128 stands for zero in the data rows.
Some points, one per row:
[123 120  94 142 128 115 114 114 143 124 154 123 172 110 132 118 135 142 129 124 148 146 155 110]
[148 124 157  93 103 128 142 130 142 157 117 131 103 132 129 140 145 140 132 150 124 125 108 127]
[ 98 118 164  78 241 173 137 231  19  96  69 154  68 148 138 166  47  20 121 126  69 120 160 193]
[163 130 181   6 118 140 179 137  80 215  31 185  79 175 123 140 178  61  88 184  66 116  99 137]
[150 123 149  70 114 121 157 129 131 163 100 129 105 139 125 139 144 125 120 144 107 123 118 119]
[122 126 117 128 120 121 115 118 142 125 146 130 158 114 132 130 140 142 135 124 141 138 140 121]
[115 124 117 121 121 122 135 126 134 119 149 120 149 119 137 127 140 134 126 111 137 131 145 120]
[111 158 124 170 114 119 111 103 159  97 132 140 140 103 137 120 114 153 110 133 118 137 105 119]
[134 133 123 151 113 111 109 115 159 119 137 122 110 127 113 110 115 155 151 105 138 130  90  86]
[129 147 102 163 102 112 108 110 167 106 136 136 151 115 124 118 102 151 107 124 119 145 118  95]
[114 136 144 133 131 145 133 141 127 113 140 133 123 115 153 135 128 129 128 131 127 120 123 147]
[111 126 140 148 142 133 120 129 124 115 141 128 132 113 140 131 132 134 155 120 152 116 128 147]
[117 132 110 154 130 122 117 102 131 135 152 129 148 113 140 115 144 149 141 133 153 136 147 121]
[154 127 167  61 107 134 147 131 128 181  87 140  92 148 127 133 154 123 124 168 110 118  98 123]
[172 110 177  36  93 179 140 143  88 204  46 127  81 200  90 127 173  89  96 175 104 105  98 117]
[166 104 112  92  89 121 123 120 142 143 141 129 143 155 118 144 154 125 128 113 153 128 149 116]
[151 118 130 121 103 108 128 122 157 131 149 119 132 132 112 131 128 148 139 104 132 120 117 103]
[ 80 151 175 146 253 216 197 255   0 115  58  85  17 135 144 132  15  15 110 160  44  96 140 255]
[159 135 197   0 114 202 164 172  44 228   0 150  59 205 122 122 180  32  68 207  63  86  73 131]
[118 144 137 169 170 142 146 159  91 106 139 126 100 127 138 123 108 111 137 140 128 112 119 182]
[170 119 164  18 109 127 164 123  92 208  49 180  95 175 114 141 181  67  97 162  86 119 107 128]
[125 138 141 146 108 119 112 115 161 111 134 129 119 116 123 123 110 161 128 134 124 140  90 107]
[128 129 133 138 115 122 120 124 148 120 138 130 129 118 134 127 127 142 144 118 141 121 111 114]
[115 138  98 186 128  94 104  86 175  91 115 108 151 112 107  92 102 164 119  94 125 155 112  71]
[139 122 103 141 116 114 127 117 152 122 147 119 171 114 121 121 135 146 125 112 139 135 142 100]
[109 158  88 211 136 103 123  85 130 122 140 126 117 118 118  97 109 151 118 123 126 141 116 109]
[119 127 120 125 122 125 114 118 134 133 146 134 147 111 140 134 141 139 140 122 152 131 143 124]
[103 146 113 255 255 164 158 210   0  68 139 115  57 155 107 110  35  68 158 150 121 101 153 255]
[157 115 159  88  98 152 136 137 135 162 108 111  91 157 114 133 152 143 127 165 131 123 100 123]
[131 137 126 159 102 105 108 101 169 119 135 127 119 121 104 116 103 168 127 128 125 151  95  92]
[158 123 165  56 106 144 155 144 119 186  75 140  97 154 128 135 158 102 119 165 105 107 103 121]
[ 94 160  83 223 155 123 121  82 123 109 136 117 114 121 135  85 126 156 126 127 151 147 123 128]
[111 126 125 123 124 125 115 124 137 123 143 132 150 112 146 134 136 134 136 127 144 132 139 128]
[141 121 143 102 110 133 131 133 138 141 126 121 122 131 128 132 142 136 131 133 130 121 122 124]
[124 131 155 113 107 148 123 132 133 139 127 124 122 119 141 134 146 134 137 140 139 111 110 127]
Here are 28 more points, each followed by its number:
[119 129 113 145 127 115 124 115 145 117 146 126 149 109 136 116 141 146 139 105 143 138 136 105] 0
[113 159  80 228 168 119 123 115 108 113 159 146 109 130 119  87 106 137 135 153 150 154 114 174] 1
[132 117 113 131 113 115 125 119 145 123 150 127 163 119 130 125 144 135 130 116 143 134 147 114] 2
[126 139 117 151 115 108 130 110 150 122 142 140 119 119 141 114 133 134 135 111 135 128 109 114] 3
[117 117 116 132 136 131 116 123 128 113 144 116 157 121 136 138 136 129 140 104 150 129 162 128] 4
[107 129 128 139 145 133 118 123 126 102 143 121 149 116 144 132 136 134 133 123 144 122 141 149] 5
[107 125  91 205 171 121 104  85 130 104 144 104 196 110 109  90 150 172 128 119 156 149 158 100] 6
[148 119 142 112  98 127 125 128 150 146 137 127 121 128 127 136 143 143 139 141 140 126 118 126] 7
[134 130 115 143 113 114 129 115 148 129 152 132 144 116 133 124 129 137 132 114 137 131 125 109] 8
[122 128 126 135 139 134 149 141 113 116 145 122 118 120 144 135 128 118 134 111 129 127 135 144] 9
[117 135 142 129 133 135 140 147 127 123 138 131 124 111 155 135 131 121 132 131 126 120 126 147] 10
[123 134 119 141 134 121 136 129 132 121 158 138 123 121 145 122 141 127 144 118 146 124 121 138] 11
[105 136  93 175 161 119 122 103 118 112 156 122 153 118 123  99 138 155 132 136 155 160 156 140] 12
[166  94 128  65 101 128 106 104 107 161  84 188 143 171 117 176 161  69 105 122 132 130 172 135] 13
[119 146 124 153 125 129 137 119 132 120 141 133 109 118 149 119 130 133 133 118 135 127 114 129] 14
[131 135 158  86  95 137 135 141 147 153 108 107 100 133 132 135 128 138 128 152 112 114  99 125] 15
[128 126 118 127 119 123 121 128 150 119 143 124 163 110 135 126 134 135 125 112 136 130 142 109] 16
[106 129 147 148 167 155 132 162  85 115 128 126 101 121 142 140  97  97 143 130 121 113 139 181] 17
[133 123 140 110 104 134 118 126 144 128 135 139 137 118 145 138 144 134 132 132 135 124 125 129] 18
[104 127 122 177 143 135 108  96 130 116 141 120 168  99 129 109 149 158 138 130 153 136 138 108] 19
[112 118 123 138 150 124 118 124 128 108 144 119 151 121 136 126 138 130 146 110 152 119 151 141] 20
[121 139 139 161 123 132 122 125 144 103 143 118 107 126 130 114 120 146 143 114 133 113  91 119] 21
[146 131 193   5 162 166 159 153  28 216   0 207  54 164 151 185 146   0  76 175  39  87 147 137] 22
[103 118 130 124 143 137 109 137 124  99 139 119 155 115 145 143 121 124 134 111 140 124 157 143] 23
[107 142 148 121 140 157 141 166 115 103 127 125 122 113 162 140 115 115 114 138 114 118 121 157] 24
[104 133 101 169 147 111  90  93 156  95 127 115 187 107 122  97 126 161 139 104 147 144 134  83] 25
[121 125 113 130 123 121 122 122 135 130 154 127 152 117 139 130 138 132 138 118 148 134 143 122] 26
[121 115 113 124 126 123 117 116 125 119 154 128 145 127 131 138 139 127 130 110 147 136 161 128] 27
Which three of these numbered points are nearest to each point below, looking only along the 2 directions in which the first points spread most? Their numbers follow each, nearest first.
[108 125 123 141 156 132 118 122 124 102 141 111 147 122 136 122 134 139 140 111 144 125 147 139] > 20 5 23
[198 123 203   0 106 177 189 184  73 255   0 107  13 217  92 119 167  72  88 224  54  84  62  96] > 22 13 15
[116 138 116 150 128 119 127 116 139 111 142 126 129 115 138 125 126 138 127 115 132 128 126 114] > 4 21 27
[127 124 106 136 129 119 126 124 138 121 154 128 153 116 135 124 142 137 132 115 141 140 145 119] > 3 26 16
[114 138 114 156 134 123 131 113 137 110 137 117 122 121 145 114 135 138 132 108 142 135 125 119] > 4 21 20
[124 120 113 119 110 123 128 122 139 116 157 124 162 123 133 131 136 133 119 113 135 135 149 129] > 26 3 16
[119 121 115 127 140 117 127 128 127 119 152 117 146 122 134 131 131 130 142 108 145 127 149 128] > 21 4 11
[111 123 145 150 153 134 123 135 110 116 137 140 122 114 142 140 121 121 155 130 139 118 136 165] > 9 23 10
[103 187  46 255 167  88 116  71 123 112 149 147  92 134 115  70  84 163 116 176 135 178 111 164] > 1 12 6
[102 144 126 144 132 135 130 116 138 108 147 134 156 102 146 126 135 151 113 148 123 136 132 130] > 4 21 27
[104 134  98 169 159 124 127 106 114 113 155 126 154 119 126 101 135 151 130 140 150 157 148 154] > 12 20 5
[112 131 132 152 161 137 138 150 102 107 147 128 123 122 137 135 111 117 136 120 129 114 138 167] > 9 24 17
[117 112 137 104 163 139 130 152  88 116 123 157 112 129 138 156 117  89 130 116 122 130 156 152] > 24 17 10
[108 141 140 174 193 165 148 177  73  97 129 121  85 133 140 125  93 100 133 142 120 111 132 204] > 17 24 9
[117 124 127 122 131 121 120 125 133 121 146 129 146 116 142 136 139 133 141 118 148 127 140 135] > 27 11 26
Now 28 new points, numbered from 0 again:
[155 129 160  47 117 133 164 141 112 184  76 145  94 149 129 136 155 100 105 158  87 113 109 127] 0
[ 95 165 207  79 193 237 170 255  35 170   0  72  30 130 176 125  48   0 106 204  35  54 109 215] 1
[147 118 130 121  99 104 135 118 156 134 148 111 106 140 102 122 118 153 140 106 128 133 106 103] 2
[119 142 101 221 192 137 148 145  82 103 160 132 106 130 126 103 100 121 136 141 137 143 136 197] 3
[117 121 159  86 179 167 160 184  53 118  90 145  74 139 141 151  98  58 106 124  83 126 142 156] 4
[138 124  93 158 128 115 118 114 156 108 143 116 185 112 115 117 125 162 113 124 131 154 152  96] 5
[109 140 105 179 144 124 126  99 135 116 142 122 168 103 127 109 134 167 117 141 132 149 142 115] 6
[113 127 128 122 122 132 122 127 133 119 145 130 144 113 147 138 136 131 132 126 139 125 140 138] 7
[140 131 118 167  91  96  96  85 186 112 129 115 127 131  75 115  87 189 121 129 115 156  83  69] 8
[133 124 129 136 101 114 120 110 158 125 144 126 125 122 112 126 116 158 132 120 131 137 103 107] 9
[133 110  77  83 104 100  90  98 138 126 153 135 210 148 105 148 146 119  97 114 137 140 186 116] 10
[111 123 124 150 154 126 118 129 121 111 147 126 141 120 137 126 134 133 149 122 149 125 145 152] 11
[108 154 123 170 128 131 130 120 134 106 138 131 123 110 148 113 119 140 117 125 124 131 109 133] 12
[114 147 130 153 124 128 131 125 140 116 137 135 114 114 146 117 131 134 138 127 137 122 107 137] 13
[142 124 119 129 104 112 117 120 156 123 148 117 149 131 113 133 124 144 132 105 133 115 128 105] 14
[137 123  92 172 130 121  97 108 163 107 135 116 198 107 110 108 129 168 119 129 140 149 150  81] 15
[140 124 140 121  95 115 123 118 164 130 138 121 127 127 118 134 120 151 134 127 125 123 100 107] 16
[140 120 102 142 119 113 120 118 155 124 144 115 177 116 119 122 134 147 125 109 136 132 153  96] 17
[111 123 125 126 131 129 121 135 126 116 146 127 143 117 144 139 129 125 140 121 141 129 146 140] 18
[137 118 113 138 109 117 113 113 157 127 144 125 176 114 126 130 137 148 130 120 145 138 143 102] 19
[103 167 131 159 157 145 155 159 106  95 129 112  96 132 151  96 110 111 115 132 110 106  89 173] 20
[108 125 121 168 175 130 128 125 102  98 149 128 129 126 126 129 119 132 145 126 145 130 147 176] 21
[113 124 125 170 179 139 130 147 101 100 139 122 129 120 130 125 113 117 149 113 141 117 145 169] 22
[169  98 100 113  58 122 114 116 149 147 162 115 166 153  88 141 140 135 115 113 148 136 155 119] 23
[131 121 113 135 116 117 124 119 145 128 146 130 157 116 132 125 144 139 130 120 143 136 143 113] 24
[142  96  73  88 110  97  99  97 133 132 151 124 206 158  96 140 150 115 107  88 145 139 196 109] 25
[136  93 149  89 133 151  87 115  77 141  79 190 125 146 127 191 141  60 121 118 133 121 183 140] 26
[129 133 142 129 112 118 124 126 148 131 129 115  99 129 127 120 121 142 149 115 131 113  89 104] 27
The same question for these:
[131 135 157 106 109 158 120 154 132 154 100  74  69 156 117 111 116 134 138 144 126  96  74 104] > 26 27 7
[151 121 120 123 103 103 136 119 151 130 152 117 123 134 115 130 125 147 136 104 130 129 117 100] > 2 16 9
[113 122 125 141 145 131 126 123 122 113 142 123 140 118 137 130 136 137 144 123 146 127 145 148] > 13 18 12
[122 137 192  22 240 192 223 255   0 141  12 148   4 156 154 147  65   0  73 151   1 119 122 172] > 1 4 26
[112 166 110 213 172 113 144 134 100 122 138 141  92 126 124  79 106 118 149 146 137 132  92 187] > 22 21 3
[140 132 102 137 104 103 121 117 163 118 151 132 159 119 128 126 130 137 126 105 136 129 132 102] > 19 17 14
[172 108 177  14  93 148 140 120  99 197  46 163  97 188  99 146 177  85  93 175  99 120 109 130] > 0 26 4
[172  92 102 109  86 109 116 116 159 134 154  94 184 149  76 138 133 155 118 104 136 136 156  93] > 25 10 23
[153 117 186  50  90 183 116 139 113 161  68 136 103 177 114 141 165 116  99 188 115 110  95 140] > 0 26 27
[119 124 128 124 129 125 120 125 138 125 145 127 142 114 144 138 140 132 149 119 147 122 138 131] > 7 13 27
[135 137 145 105 103 127 124 132 157 148 101  83  69 157 113 112 106 147 142 133 120 108  76  96] > 27 16 2
[148 115 130 126 102 120 133 120 147 128 150 116 118 135 108 131 132 149 138 113 141 131 110 109] > 2 16 9
[142 132  88 170 100 104 108 107 164 105 148 121 165 124 107 114 103 147 103  99 126 144 133  86] > 5 15 17
[134 131 137 141 105 118 111 108 161 117 141 131 122 120 110 126 118 162 133 133 134 142  97 104] > 14 9 24
[ 84 150 176 151 240 219 196 255   0 111  68  85  20 136 143 126  31  34 106 165  50  95 124 251] > 1 4 20
